0: [111 129 171 174 109 124 143 140 100 153 152 128 176 120 127 128  83  78
 122 127 118 141 125 131 107  99 132 160  75 123 125 126]
1: [134 111 129  48 110 137 152 168 141 153 132 131 128  94 135 142 146 147
 151 152 105 112 106 122 113 212 135 103 205 139 148 122]
2: [189 163 130 132 130 123 134 117 163 130 120 114 105 160 118 123 136 116
 152 140 128 132 142 131 148  82  94 132 111 113 127 121]
3: [ 56  91 175 120 131 140 125 194  17 116 111 148 132  86 159 142 106 148
 100 117 134 110 122 128  78  98 110 105 192 180 138 151]
4: [136  74  93  68 120 121 122 189 126 115 131 131 130 105 127 130 143 181
 157 122 127 111 100 121 124 131 128 126 125 138 118 122]
5: [179 129 233 179 119 114 105 115 118 146 141 124 144 113 127 113 135 136
 124  44 119 167 118 140 125 103 128 125 122 147 115 125]
6: [ 79 155 125 140 122 128 129 103 176 125  98 121  95 161 128 121 154 115
 155 142 134 130 129 129 137 139 111 135 107 105 124 123]
7: [121 139 169 122 115  94 122  82  72 136 155 125 120 121 128 122 101  87
 112 145  93 159 128 141 107 129 134 146 109 136 108 125]
8: [ 41 134 170 176 106 124  60 100 108 131 138 126 157 140 133 127 104 127
  64 105 116 113 135 129 130 110 134 151  76 132  89 153]
9: [140 170 111  56 174 156 123 166 138  86 131 129 124 132 131 130 148 106
 132 163 156 121 110 131 130 129 124 124 158 128 136 119]

[171 121  20 159 135 129 101 114 131 131 116 125 145 115 130 117 102 144
  90  51 112 118 121 130  98  56 132 168 113 130 119 142] 2
[169 158 130 132 122 127 128 110 111 133 105 107 113 156 129 130 141 137
 136 138 125 132 123 129 143 114 121 128 128  78 117 129] 2
[136 131 115 138 124 122 137 113 145 140 126 118 126 115 120 134 141 126
 120 126 124 130 155 128 153  77 127 127 108 117 120 128] 2
[134  75  85 102 175 152 104 130 123  68 131 126 131 107 127 120 126 102
 117 120 149  65  89 126 114 132 140 127 215 160 161 130] 9
[122 135 197 186 126 116  94 145 139 156 115 126 138 114 123 128 106  88
 111  56 127 157 118 142 130  96 126 143 176 134  98 159] 5
[ 58  81 175 115 139 135 123 172 124 124 159 107 197 100 151 129 114 141
 101 124 150 116   0 126 152 197 179 102 171 163 122 129] 1
[138 176  97 129 149 139 150 135 118 130 130 167 135 106 137 121 139 167
 129 110 128  81 136 123 111 205 148  78 121 143 142 113] 1
[137 110 115  46 115 116 222 156 116  86 129 137 129 146 119 149 140 131
 159 184 139 131  80 117 126 153 146  82  69 138 183 102] 4
[137  79 101  94 199 154 174 188  87 104 129 151 136 121 124 129 136 115
 138 160 147 144 101 113 134 161 122 114 163 138 138  97] 9
[118  88 158 119 132 138 124 233  68 127 123 110 164 113 137 146 121 158
 135 120 119 133  69 127 175 185 169 152 167 210 129 130] 4
[154  91 146 135 122 124 130 110 136 129 134 108  86 159 118 123 151 137
 149 124 119 135 170 129  84  76 129 128 126  95 129 129] 2
[123 126 104 159  84 145 130  74 117 133 150 124 157 129 122 124 114 129
  98 109 123 127 119 123 121  78 133 128 125 138 113 154] 0
[145 133 175 207 118 133 113 146  92 158 152 128 176 115 126 125 134 113
 131   0 120 120 117 129 109 163 133 111 120 152  81 126] 5
[139  88  72  67 117 133 205 123 102  86 132 115 138 116 136 123 143 166
 107 182 160  75 113 116 124 129 135 143 142 148 154 122] 4
[135 155  79  97 151 119 125 106 100 114 129 131 127 104 135 121 140 145
 145 177 145  99  97 111 119 135 145 132 180 109 150 133] 9
[130 174 112  80 183 141 129 210 141 102 127 138 135 140 135 140 134 179
 161 195 141  95 120 116 124 170 113  76 185 128 166  95] 9
[ 86 143 147 184 112 137 101 116 108 161 135 131 117 127 126 119 107 114
 139 106 107 150 117 124 103  82 132 157  96 134 123 135] 0
[115 140 131 168 153 132  97  93 105 151 124 125 133 121 128 123 123  99
 121  90 139 154 127 135 103 162 129 148 108 137 150 150] 7
[132 131  68 111 207 149 236 162  79  97 129 159 137 100 129 126 142 130
 145 161 123 112 143 127 121  89 141  60 151 131 145 128] 9
[155 139  91 133 124 124 132 132 193 135 132 115 115 155 119 125 139 116
 122 130 125 129 176 127 119  97 128 142 105 113 124 132] 2
[ 47 135 234 246 147 105  77 100 126 148 127 127 128 133 131 129 135 125
 125 129 123 129 121 142 110 133 131 133  78 135 111 119] 8
